In the data rows, the value 500 means zero.
What is the hidden score of each row? Scores go from 0 to 20, and 10 is about the middle. The score is a weighted sum of the row's numbers plus the product of two more (or one squared), each taken from its middle value.
544/518/490/494/491/575/527/527/495/432/632/447/415/502/513/403/499/458/513/556/572/445/615/543 >> 11
549/663/514/311/312/558/319/326/405/344/392/485/559/610/614/527/673/456/307/370/463/615/535/547 >> 11
481/444/453/546/542/495/531/538/608/611/451/582/433/625/625/536/509/529/550/463/461/509/424/488 >> 8
475/457/482/542/544/532/490/483/517/582/445/492/512/429/431/505/449/470/512/520/481/487/546/477 >> 11
370/536/503/526/520/640/430/428/423/424/423/456/505/507/509/348/542/387/461/388/376/661/481/371 >> 8
509/641/660/549/549/342/626/624/397/454/448/289/595/486/484/623/492/671/629/494/630/351/280/511 >> 13
542/283/295/593/592/283/377/374/433/547/303/557/322/483/479/638/527/639/536/382/229/335/418/548 >> 10
495/420/487/501/503/555/487/487/590/656/406/528/451/471/471/470/509/453/472/450/434/474/561/487 >> 7
496/552/466/415/417/530/406/409/424/416/559/497/503/491/485/429/563/426/398/525/489/524/483/495 >> 12
538/441/497/530/524/501/509/509/720/529/499/553/395/551/550/483/503/569/564/572/583/590/462/540 >> 7
376/414/500/528/525/632/536/534/423/565/447/456/556/302/302/502/408/407/489/325/378/487/554/372 >> 7
551/468/447/573/577/427/474/471/560/550/465/562/538/514/512/520/463/503/571/621/528/485/491/555 >> 12
477/471/464/523/520/524/473/463/568/571/455/534/586/485/473/480/457/458/489/545/531/452/567/473 >> 13
566/448/446/533/529/452/508/505/583/494/587/524/494/489/488/537/442/585/546/576/567/443/517/574 >> 14
456/492/445/544/545/501/533/537/480/539/408/468/661/424/412/513/377/474/530/542/537/403/560/454 >> 17
479/541/471/500/494/555/520/511/535/519/476/504/570/461/465/437/502/463/410/461/465/520/527/487 >> 9
422/423/403/627/624/528/515/511/569/629/381/544/565/542/546/577/451/467/545/481/447/364/461/428 >> 13
406/517/539/587/588/682/543/544/419/497/454/469/596/427/431/373/469/400/424/253/365/635/518/410 >> 5
578/692/729/417/416/385/612/607/420/448/497/423/675/537/538/643/601/663/427/505/512/560/302/578 >> 10
497/502/515/546/546/553/540/539/443/517/436/459/620/398/402/492/456/444/489/430/530/593/560/497 >> 8
604/594/739/451/444/311/649/647/401/457/507/417/568/595/594/769/568/733/617/550/428/485/242/612 >> 12
583/418/489/538/538/453/486/491/668/564/487/608/445/561/564/482/518/492/542/613/455/509/427/576 >> 8
470/460/470/525/529/530/561/565/460/445/443/495/511/455/463/471/373/487/554/537/562/439/548/472 >> 10
528/549/471/465/456/573/530/533/423/480/721/408/501/384/378/380/460/470/532/595/599/410/550/529 >> 12
532/463/453/512/513/486/504/507/563/586/552/545/471/539/534/506/458/495/498/578/548/485/575/534 >> 12
515/418/410/518/512/443/472/472/539/553/411/595/456/504/505/528/505/550/488/478/478/521/500/510 >> 8
481/628/591/271/272/526/398/390/488/391/454/415/377/614/609/556/683/447/350/405/480/502/544/477 >> 14
456/400/391/616/615/464/528/525/526/584/428/540/472/523/521/568/440/545/559/476/426/367/483/466 >> 11
484/611/521/364/367/629/459/460/475/438/446/517/592/504/499/398/622/428/291/335/434/630/554/482 >> 4
542/421/428/565/567/527/572/578/585/607/536/521/502/506/511/546/441/483/543/495/511/432/560/543 >> 12
516/443/567/551/550/652/525/530/506/486/400/439/543/450/446/377/528/467/487/294/448/640/548/512 >> 1
519/514/493/530/532/470/467/463/518/535/420/470/615/390/389/515/483/520/526/551/492/594/468/517 >> 12
412/576/513/510/511/531/550/548/422/494/544/434/562/332/334/476/427/509/395/400/476/513/512/412 >> 12
498/415/474/500/505/509/478/481/574/630/431/554/449/526/529/534/476/445/511/544/494/454/568/498 >> 11
456/504/536/665/668/571/546/546/499/468/461/499/461/530/532/366/414/464/599/536/470/503/482/455 >> 8
508/472/497/510/512/478/462/461/568/562/453/500/481/508/515/473/553/540/472/500/505/548/529/511 >> 7
515/539/492/426/427/531/448/448/500/449/437/524/554/483/476/446/607/478/383/474/465/517/541/520 >> 6
564/510/474/505/507/565/470/468/462/530/492/515/621/363/363/458/424/448/575/578/589/526/521/572 >> 11
163/492/455/757/761/555/668/668/390/706/572/623/400/505/509/482/299/425/463/278/241/473/516/161 >> 8
328/361/539/648/646/685/555/551/342/545/394/408/568/299/305/520/289/415/561/123/398/546/564/318 >> 7
487/460/501/557/553/565/412/410/517/445/439/534/503/549/544/487/533/559/490/507/477/529/506/488 >> 4
743/658/815/445/447/264/650/652/343/422/569/436/687/753/752/797/654/757/599/438/402/618/269/739 >> 6
522/574/457/462/468/542/533/534/448/448/774/352/448/426/427/336/508/496/519/602/639/379/549/525 >> 14
490/485/518/510/518/537/518/528/450/539/621/427/516/413/414/488/455/512/514/490/561/453/537/484 >> 12
481/716/510/201/201/579/296/295/417/330/371/562/624/594/588/455/775/371/120/323/321/563/548/482 >> 9
418/453/509/639/637/611/562/559/353/432/277/445/569/360/360/450/345/449/554/468/515/463/421/412 >> 8
258/559/446/543/546/598/517/514/374/535/568/550/405/480/478/377/442/376/336/381/307/543/558/265 >> 10
552/479/475/529/536/486/503/506/529/506/522/479/498/488/481/496/484/520/542/578/551/472/500/559 >> 11
405/462/492/465/474/459/504/502/413/541/508/592/586/277/273/461/409/427/477/604/428/701/380/409 >> 8
540/429/473/540/545/534/534/535/654/561/514/539/433/534/540/492/485/521/548/542/571/535/532/535 >> 8
512/436/458/554/556/585/588/586/658/643/467/618/414/635/636/507/461/431/594/567/461/410/442/506 >> 9
541/661/635/382/384/450/482/484/328/436/580/348/575/574/572/549/629/601/454/513/497/429/366/541 >> 12
650/680/869/474/477/273/735/737/380/448/623/269/533/678/681/843/607/855/569/424/500/431/266/643 >> 11
552/587/525/357/353/640/459/457/488/403/524/404/454/450/452/358/662/401/372/459/421/426/710/544 >> 7
468/437/463/577/582/499/505/508/564/603/347/510/501/457/458/524/397/501/548/516/525/427/546/470 >> 12
408/269/251/531/535/245/371/368/484/703/214/705/426/352/346/557/609/572/458/378/133/285/410/410 >> 4
572/718/672/381/384/453/474/476/415/390/471/374/637/582/588/578/664/618/436/515/561/510/371/570 >> 11
544/444/400/475/476/464/420/414/522/536/559/602/470/500/493/516/383/468/514/553/577/472/503/538 >> 16
551/603/515/411/409/585/451/451/416/444/540/525/672/346/347/447/508/474/385/482/578/627/522/548 >> 11
401/376/538/500/512/589/466/466/495/628/380/472/553/355/361/521/411/370/571/376/438/504/557/397 >> 10
503/345/470/495/493/409/545/539/663/511/565/644/349/563/565/574/471/508/563/687/412/580/469/503 >> 7
505/405/418/532/535/512/521/526/625/583/495/614/485/561/565/549/448/454/557/568/505/427/475/510 >> 13
489/493/479/547/552/506/467/459/509/566/378/469/520/464/459/531/449/502/566/556/528/451/556/490 >> 14
516/438/462/505/506/468/512/515/550/525/530/597/492/495/501/531/456/484/480/599/510/555/494/515 >> 10
516/435/436/512/507/499/496/505/652/562/471/598/499/529/531/517/474/476/541/615/511/409/524/515 >> 13
586/515/543/519/519/400/468/468/496/486/512/542/556/550/551/571/544/531/540/576/503/589/420/590 >> 10
491/378/459/589/597/525/450/446/552/659/369/498/489/502/492/545/438/477/582/507/440/432/573/487 >> 12
481/417/408/592/597/581/632/639/605/536/553/544/555/516/520/538/384/554/539/449/583/394/585/483 >> 9
364/466/435/613/611/549/557/551/574/580/477/522/597/394/394/485/409/489/456/461/471/403/562/365 >> 10
431/513/449/509/500/455/435/436/581/510/475/495/459/386/386/417/558/516/477/570/626/413/560/428 >> 11
508/555/512/461/460/562/472/466/437/450/560/409/521/456/450/421/536/491/483/557/594/464/523/504 >> 11
570/471/447/510/509/374/458/464/497/524/396/604/516/603/599/559/514/517/507/559/407/585/367/580 >> 8
620/466/468/527/534/512/595/598/554/545/630/499/458/470/473/503/449/476/530/511/590/512/664/622 >> 8
568/465/468/518/515/509/553/560/511/498/579/471/460/452/448/470/433/515/555/575/593/438/589/572 >> 10
463/432/466/500/498/519/469/456/553/535/514/513/457/457/454/440/458/461/518/532/613/481/606/461 >> 11
526/403/440/438/441/433/512/515/528/512/527/691/366/604/611/525/455/446/500/614/468/583/435/522 >> 7
599/623/615/419/427/396/550/555/467/509/478/497/687/537/545/599/586/626/420/502/501/559/387/604 >> 10
665/450/445/552/553/468/545/545/554/515/629/488/519/412/408/577/404/542/573/493/572/421/564/662 >> 15
627/458/500/495/486/354/466/469/608/414/488/559/537/449/451/565/510/555/638/618/547/542/388/618 >> 11
581/601/723/492/492/344/655/657/403/486/518/364/569/584/584/731/543/724/576/511/455/489/290/581 >> 11
510/440/466/535/532/530/521/516/565/500/464/516/446/496/500/479/433/508/501/518/551/509/579/515 >> 9
453/502/475/526/526/542/523/527/503/541/467/521/542/447/447/471/483/480/440/462/453/509/541/452 >> 8
532/448/501/538/533/479/487/491/599/490/455/542/476/505/513/506/496/546/539/583/507/486/521/533 >> 8
510/474/508/511/515/548/466/455/672/635/492/573/495/590/594/426/521/425/513/568/462/502/540/508 >> 10
591/421/483/557/560/531/558/556/606/494/533/549/426/525/524/494/446/527/510/513/570/473/568/583 >> 9
349/641/553/537/532/406/553/548/487/486/607/397/480/402/392/475/502/581/413/491/577/354/458/347 >> 16
458/482/470/550/545/532/525/531/541/559/506/508/502/500/496/503/456/500/502/477/459/460/538/461 >> 11
410/442/376/584/585/614/427/428/366/493/341/436/587/444/444/409/443/439/581/602/487/418/437/409 >> 11
599/431/455/566/570/511/463/459/581/576/499/560/515/546/548/498/485/550/571/497/465/566/571/601 >> 8
389/463/581/487/485/474/538/536/333/574/514/415/602/456/458/462/454/329/580/339/554/514/578/385 >> 14
527/421/437/520/527/442/487/485/565/538/502/628/520/529/529/545/465/465/533/629/522/513/485/526 >> 12
520/384/414/450/453/398/447/449/613/492/505/672/408/586/587/569/500/436/553/593/470/555/415/519 >> 12
207/446/485/736/738/604/757/758/386/687/537/711/175/725/722/545/310/352/710/262/246/335/478/202 >> 5
621/433/446/550/551/466/564/567/575/509/572/528/456/492/487/564/441/575/532/556/561/481/563/625 >> 11
600/403/416/510/502/440/535/542/717/629/535/562/408/567/572/538/499/610/464/566/544/585/446/608 >> 9
644/499/538/518/515/366/462/460/483/458/536/550/598/504/493/579/540/541/599/589/561/594/359/643 >> 9
533/377/448/429/426/416/504/500/607/525/603/670/313/628/623/627/485/487/516/625/458/589/462/533 >> 10
468/500/462/497/495/573/546/541/450/466/629/442/490/389/387/407/452/456/488/547/531/411/559/470 >> 11
278/454/402/713/704/643/651/660/566/653/447/601/667/535/532/556/365/461/544/328/450/256/509/273 >> 6
556/591/517/383/387/540/430/432/485/450/415/596/662/517/519/443/581/427/384/496/491/700/482/550 >> 6
598/393/443/542/544/466/517/514/639/570/529/571/492/532/535/512/484/587/532/556/496/573/568/605 >> 6
561/536/478/443/447/471/371/372/449/423/513/530/543/487/486/508/556/465/471/513/550/619/455/561 >> 10
490/542/539/455/462/514/445/447/590/494/494/518/473/597/596/468/521/465/463/517/540/602/504/498 >> 11
583/422/444/544/539/466/530/524/536/514/561/510/402/475/475/515/458/527/550/546/524/468/600/588 >> 9
549/543/499/447/447/577/361/359/461/412/503/490/594/468/466/439/551/467/442/488/494/603/551/555 >> 9
553/475/574/571/571/404/515/516/487/578/556/499/560/562/564/519/523/577/587/577/596/469/486/554 >> 8
626/561/473/449/451/384/511/506/421/519/375/629/636/736/729/469/631/390/384/448/338/742/400/627 >> 6
556/508/555/517/523/441/541/539/496/529/554/481/487/571/578/578/518/603/511/521/526/498/510/548 >> 9
432/470/521/624/627/699/595/597/608/844/483/503/504/665/659/350/478/322/561/350/344/449/543/435 >> 11
334/634/467/288/289/691/384/394/302/379/573/518/349/502/497/329/627/328/266/445/499/513/579/338 >> 9
540/519/438/467/467/574/543/538/544/499/624/399/490/394/398/405/508/436/472/526/518/359/560/548 >> 15
489/426/501/552/556/520/477/479/514/599/436/481/527/423/415/529/457/456/518/536/497/519/551/483 >> 11
552/469/479/499/506/454/512/503/515/516/475/556/484/573/580/557/509/526/518/497/488/522/475/545 >> 9
583/416/460/519/509/455/579/583/561/493/627/516/448/475/481/505/494/499/511/547/552/511/561/583 >> 9
516/487/509/491/491/481/459/455/532/479/490/558/482/543/546/526/509/500/491/550/476/592/490/514 >> 9
632/487/542/519/518/320/444/443/563/397/392/604/626/479/484/527/550/537/696/690/510/594/324/627 >> 7
404/454/467/562/564/556/553/553/528/616/469/517/522/425/424/483/453/460/465/425/413/426/546/400 >> 9
188/380/371/762/758/614/640/631/531/837/432/631/557/507/502/527/356/406/585/292/284/208/482/185 >> 5
523/365/374/574/576/425/479/479/503/535/410/602/406/582/582/555/454/536/550/513/407/465/465/527 >> 9
422/420/418/580/577/485/572/578/469/633/403/623/486/616/622/589/461/442/582/374/370/356/460/419 >> 10
532/508/497/451/449/506/444/441/574/426/461/526/459/510/510/468/572/487/438/506/517/538/558/531 >> 8
670/724/999/468/459/151/797/794/324/390/639/166/558/758/756/957/735/986/612/341/457/465/131/668 >> 4
606/497/585/483/481/371/586/580/473/490/558/522/509/580/581/649/503/601/562/583/483/524/391/602 >> 10
492/414/511/497/491/559/454/458/564/640/438/453/443/485/491/525/482/462/522/446/360/450/595/497 >> 10
474/543/555/543/549/437/511/509/510/480/436/419/503/480/481/500/489/579/541/535/652/449/484/471 >> 11
438/531/516/580/581/497/467/473/349/577/417/328/684/309/305/547/415/519/641/412/532/544/511/437 >> 16
406/519/472/526/527/553/531/534/439/483/547/494/449/405/402/447/425/473/388/480/434/504/518/393 >> 10
496/417/420/534/532/505/470/460/569/550/477/569/420/491/493/458/469/494/502/545/539/486/599/496 >> 9
622/416/476/512/519/393/488/491/569/477/561/587/526/482/495/599/481/519/581/606/559/555/411/616 >> 11
433/497/603/607/602/524/481/484/465/608/376/525/624/564/568/528/522/498/470/528/354/532/484/436 >> 3
468/632/501/417/414/559/497/508/262/437/697/322/523/499/507/363/539/485/475/586/559/325/347/469 >> 18
526/452/467/419/419/449/485/497/513/491/511/658/427/567/568/519/490/447/443/585/462/653/459/524 >> 5
550/421/450/524/532/460/494/489/586/483/479/558/418/501/505/511/494/536/529/555/504/508/535/549 >> 8
420/610/574/436/433/607/481/478/404/420/537/357/475/440/442/415/580/472/399/370/473/489/547/418 >> 9
562/674/780/441/442/254/697/697/405/512/724/303/561/664/660/702/579/759/581/466/643/310/372/563 >> 14
505/488/511/530/535/470/517/516/503/552/467/458/508/520/514/522/459/537/556/534/589/433/554/505 >> 12
551/451/469/517/519/434/468/469/565/488/416/576/497/544/537/508/530/519/529/568/449/541/450/547 >> 7
529/424/467/502/490/503/485/482/521/565/522/529/444/511/511/522/452/498/550/558/582/454/577/529 >> 12
591/546/627/475/474/418/585/586/457/501/554/492/542/513/514/588/522/608/469/523/525/501/410/592 >> 8
583/441/462/542/546/460/521/518/541/596/585/470/421/485/492/530/487/470/556/556/478/485/569/585 >> 11
493/451/481/467/474/536/471/465/594/430/467/549/376/561/566/529/520/458/553/517/504/494/514/492 >> 10
496/463/412/541/536/575/621/614/469/357/444/534/534/380/384/393/280/390/485/563/508/419/564/494 >> 12
399/391/327/584/580/400/468/473/576/597/370/548/455/254/263/525/497/597/524/535/441/262/585/405 >> 14
507/488/475/497/498/527/548/542/469/543/686/432/504/386/386/420/430/464/541/583/579/456/553/513 >> 12
502/451/427/604/605/493/640/641/514/609/586/500/450/466/467/521/440/464/619/406/461/374/636/501 >> 9
547/587/575/478/474/440/533/534/526/497/475/456/593/475/475/533/548/600/476/553/613/486/473/540 >> 12
541/498/473/472/477/489/433/431/550/441/466/541/464/528/529/477/500/503/508/495/541/544/582/538 >> 10
466/555/610/519/517/447/636/636/313/423/493/395/588/509/509/627/422/597/543/510/491/339/360/470 >> 13
442/576/521/385/378/536/400/408/450/424/446/583/638/482/483/468/574/382/362/547/431/715/433/447 >> 8
477/655/526/384/382/577/436/436/418/340/592/350/488/433/423/349/627/458/409/575/617/431/538/474 >> 12
701/547/630/444/443/309/554/559/440/419/473/592/646/679/672/658/586/632/581/493/340/668/255/707 >> 5
480/638/470/328/327/643/343/342/425/386/568/444/488/530/529/403/608/401/317/502/534/470/524/489 >> 17
551/483/497/521/524/483/463/468/492/523/502/538/556/466/471/505/503/486/509/580/538/580/473/551 >> 9
647/605/600/468/464/346/548/542/439/483/503/515/659/594/589/609/558/668/490/503/450/575/390/648 >> 11
563/386/428/533/533/458/490/496/558/530/479/547/365/472/467/494/495/528/517/506/474/501/592/562 >> 6
563/471/523/501/498/412/530/523/531/499/495/557/500/574/572/569/510/574/542/555/486/546/442/573 >> 8
453/430/485/555/557/604/516/521/426/478/491/459/496/474/475/409/388/438/563/504/558/508/568/456 >> 10
507/527/530/558/556/467/460/464/510/527/404/381/782/271/273/476/455/441/712/534/495/594/488/510 >> 14
522/547/487/459/457/518/509/511/485/442/690/393/417/464/469/374/544/507/517/622/649/391/558/527 >> 12
560/544/440/403/396/544/436/440/493/433/407/539/445/591/597/536/537/499/417/467/545/597/535/560 >> 8
498/546/510/454/454/560/428/425/518/420/495/467/438/537/534/470/557/465/468/517/528/517/551/499 >> 11
421/437/457/590/586/525/507/496/519/540/429/500/516/412/407/465/400/481/511/517/462/571/515/426 >> 10
378/608/447/448/445/525/489/494/450/535/499/614/570/509/503/450/542/406/272/408/359/451/488/374 >> 11
509/593/535/477/478/458/509/515/526/503/453/523/631/444/439/511/541/560/429/558/555/512/482/516 >> 13
585/503/594/513/518/376/544/545/580/440/475/491/512/539/543/613/544/639/624/587/457/477/412/575 >> 9
398/439/408/540/534/480/487/489/601/563/547/500/462/436/443/435/443/519/541/521/629/372/593/402 >> 13
478/586/453/352/364/520/256/254/413/347/494/454/382/524/527/518/613/450/394/430/501/546/491/477 >> 16
097/483/456/764/763/588/691/690/452/743/619/604/541/365/365/493/314/432/452/188/248/267/490/096 >> 6
455/444/429/550/541/502/521/526/573/535/502/544/496/507/500/483/453/531/511/513/584/409/596/454 >> 11
503/491/468/529/525/513/537/537/526/563/623/469/530/429/426/461/447/497/492/572/566/443/550/510 >> 13
607/494/562/511/510/408/556/562/465/526/532/512/536/644/643/629/556/635/550/516/454/551/451/610 >> 7
517/481/443/529/524/510/559/556/559/502/488/524/558/449/458/494/405/507/476/558/573/473/559/507 >> 13
532/509/479/477/470/501/466/462/528/457/420/516/543/506/500/489/543/516/479/533/508/536/489/533 >> 9
582/626/749/495/496/333/636/646/398/509/624/355/615/568/561/673/571/653/566/452/576/380/341/582 >> 12
423/482/490/575/576/543/549/550/573/579/547/576/502/565/565/438/424/478/546/463/507/454/572/417 >> 9
587/575/447/445/440/496/571/573/432/456/943/328/397/376/370/263/497/494/571/665/706/363/606/584 >> 12
527/420/387/613/610/395/436/440/517/584/385/559/430/595/597/607/468/487/599/567/408/462/418/533 >> 12
650/461/520/492/493/524/631/632/491/481/712/486/446/401/397/496/457/484/551/544/614/417/722/648 >> 7
581/630/657/402/402/340/516/511/456/573/591/440/629/562/561/569/581/614/469/522/478/500/433/579 >> 13
506/498/487/497/492/557/489/487/484/518/560/469/536/409/410/471/493/494/467/529/521/486/544/508 >> 10
497/461/467/520/519/489/496/498/545/529/490/548/550/421/416/486/440/478/497/580/518/554/509/499 >> 11
484/564/521/541/543/592/517/524/463/478/445/385/690/322/322/430/457/469/496/337/484/637/522/482 >> 8
495/687/547/362/367/612/437/439/401/344/681/287/411/573/568/291/647/491/386/565/610/412/513/511 >> 19
367/500/489/461/460/564/485/485/437/453/558/520/337/480/474/433/486/430/360/453/394/599/520/367 >> 8
603/414/470/533/535/510/572/579/534/485/567/504/466/484/479/484/439/530/539/563/592/463/593/607 >> 8
452/456/441/534/539/449/463/464/575/569/523/452/431/418/417/474/472/577/537/568/633/385/577/458 >> 14
572/477/484/495/498/533/506/510/547/453/555/488/421/478/475/416/517/479/513/530/579/485/650/568 >> 7
528/593/716/536/539/404/589/584/475/452/486/318/508/568/569/620/581/686/564/431/588/512/336/522 >> 8
694/652/834/466/469/261/714/708/364/442/621/336/601/703/707/835/624/809/610/463/466/475/272/696 >> 9
510/402/410/543/544/488/523/522/553/575/433/635/504/593/589/577/446/473/568/535/487/423/459/514 >> 12
399/527/472/549/552/504/557/561/486/549/574/533/530/359/361/451/399/507/360/447/424/563/545/396 >> 11
563/457/392/509/518/531/535/540/671/574/515/485/579/529/524/498/460/463/510/483/596/351/550/564 >> 18
450/600/522/387/383/630/386/390/399/404/530/470/487/513/506/436/588/422/330/460/475/555/552/446 >> 10
465/536/412/386/387/599/392/387/364/458/699/492/478/425/431/372/511/466/412/565/581/482/424/472 >> 14
512/586/651/490/487/495/534/536/479/445/469/368/515/537/537/556/581/616/516/404/570/558/416/510 >> 7
407/548/512/511/521/537/552/551/465/510/570/479/555/294/300/464/429/511/373/418/470/560/540/412 >> 10
591/552/733/509/509/326/583/580/475/445/451/358/586/540/536/721/546/739/728/543/477/436/322/594 >> 13
562/524/557/577/573/427/476/482/573/490/517/391/558/478/473/529/536/635/607/508/561/500/520/568 >> 11
538/450/518/502/504/575/548/543/517/493/553/548/480/494/495/478/428/461/524/492/579/480/681/537 >> 8
561/513/482/495/490/504/481/481/579/464/608/438/465/466/466/424/493/479/562/576/540/467/587/557 >> 12
538/363/357/500/501/429/438/440/635/582/528/673/569/584/582/585/460/448/564/631/563/405/446/536 >> 17
530/474/454/578/576/511/627/625/536/528/646/470/469/461/460/492/447/484/589/490/512/387/624/538 >> 10
552/453/480/534/525/519/522/525/572/481/523/491/456/486/492/467/459/499/545/545/558/474/596/550 >> 10
488/472/428/477/475/520/658/655/499/337/576/505/523/473/464/441/279/469/538/542/622/480/645/493 >> 13
547/416/444/593/596/481/521/524/582/539/480/542/445/442/438/438/410/587/504/595/541/494/581/542 >> 8
506/512/501/442/447/599/512/516/511/513/521/453/486/429/428/389/570/411/431/474/422/438/627/510 >> 7
602/508/519/513/515/401/454/453/533/457/462/543/567/523/523/531/515/529/591/590/499/581/417/593 >> 9
510/416/413/502/505/456/461/456/553/694/346/589/526/497/503/471/599/476/415/416/220/432/478/501 >> 5
515/432/448/479/486/473/471/474/559/495/490/607/454/526/524/520/479/458/495/594/505/548/480/521 >> 10
519/484/462/471/476/473/514/508/533/573/400/553/537/473/475/502/547/473/464/474/435/530/487/517 >> 7
480/455/478/557/558/563/525/524/587/639/450/536/461/571/578/448/525/446/512/446/394/457/526/482 >> 8
531/420/503/468/471/482/425/427/656/415/430/623/450/585/586/423/537/408/486/628/473/615/390/539 >> 12
509/684/615/320/313/527/364/366/355/345/465/409/504/607/607/584/669/520/404/460/471/529/439/508 >> 12
372/519/498/505/499/544/506/504/411/464/544/469/425/433/433/461/462/476/386/467/407/570/476/379 >> 9
462/680/509/271/273/643/353/358/410/371/427/533/555/564/566/390/676/346/201/345/391/662/581/460 >> 8
519/454/460/534/534/421/475/476/548/541/431/576/545/517/510/560/478/493/522/602/560/486/450/515 >> 13
472/522/553/541/543/507/479/472/677/547/529/477/459/619/623/490/513/525/543/545/667/646/484/473 >> 12
546/518/478/485/486/584/491/489/419/483/659/467/546/420/427/419/492/519/483/558/568/445/519/537 >> 10
444/441/420/538/546/490/518/526/549/570/435/554/574/447/440/513/418/460/504/563/546/412/555/449 >> 14
579/469/438/527/537/479/462/465/550/510/459/545/516/482/481/547/431/497/574/571/537/436/520/574 >> 13
491/536/447/494/493/465/463/459/536/513/469/495/541/412/412/460/525/535/454/575/570/421/565/487 >> 13
415/513/429/567/563/510/592/597/484/602/531/621/487/479/479/509/404/492/421/394/388/493/512/424 >> 10
199/496/447/737/738/593/667/662/461/682/531/605/530/459/456/521/316/456/457/275/314/381/561/202 >> 9
435/427/485/412/411/475/499/495/476/471/506/661/337/647/643/463/553/402/454/541/399/641/450/437 >> 6
546/502/446/471/471/505/437/440/532/493/509/511/466/570/568/484/538/480/432/490/473/517/548/537 >> 12
562/477/471/502/505/470/465/457/522/469/533/499/513/472/468/528/491/532/539/575/556/490/441/561 >> 13
573/467/511/489/488/481/493/492/608/459/418/489/511/467/466/359/592/440/549/493/619/491/525/569 >> 9
552/466/451/481/477/461/461/459/583/510/482/514/431/454/451/483/543/504/452/516/495/502/592/556 >> 9
559/647/565/361/362/533/433/432/425/434/442/549/714/464/458/458/601/447/399/552/538/633/428/556 >> 8
489/527/547/538/547/557/521/531/450/511/431/434/611/386/385/493/466/513/540/416/516/599/533/490 >> 8
525/474/462/530/534/485/510/512/567/488/535/451/420/416/409/410/504/536/555/579/614/401/586/522 >> 9
484/595/675/551/550/477/585/585/303/445/482/244/546/504/506/631/517/655/601/356/506/471/353/482 >> 10
510/462/476/529/524/476/489/489/547/545/468/541/486/526/523/510/483/519/530/459/494/483/472/506 >> 10
545/704/536/324/326/611/403/405/453/452/341/596/929/349/349/354/601/374/323/571/569/709/446/548 >> 10
521/349/422/482/485/446/467/466/593/501/537/651/373/557/559/558/491/417/510/634/499/534/501/517 >> 11
461/548/599/541/537/530/611/609/255/491/287/391/646/424/426/662/471/611/582/488/369/418/178/456 >> 9
506/509/514/462/462/517/440/441/599/414/457/507/398/537/539/505/557/520/496/521/507/509/533/506 >> 9
547/483/505/500/496/559/497/495/503/434/579/401/416/493/487/385/483/480/571/525/566/451/625/548 >> 11
573/539/454/460/460/496/400/399/530/389/497/527/442/494/487/525/532/509/416/471/528/530/598/567 >> 11
510/534/524/443/445/526/428/433/525/417/497/459/414/547/550/494/586/489/453/487/537/488/571/505 >> 11
456/480/450/566/565/547/552/550/535/516/477/519/539/433/438/478/413/494/479/504/510/460/555/451 >> 11
523/453/482/492/495/524/542/534/644/600/546/575/343/667/657/525/507/474/559/547/549/585/476/515 >> 8
393/492/461/579/572/566/550/553/494/558/495/508/529/417/416/471/446/477/453/426/433/447/558/387 >> 9
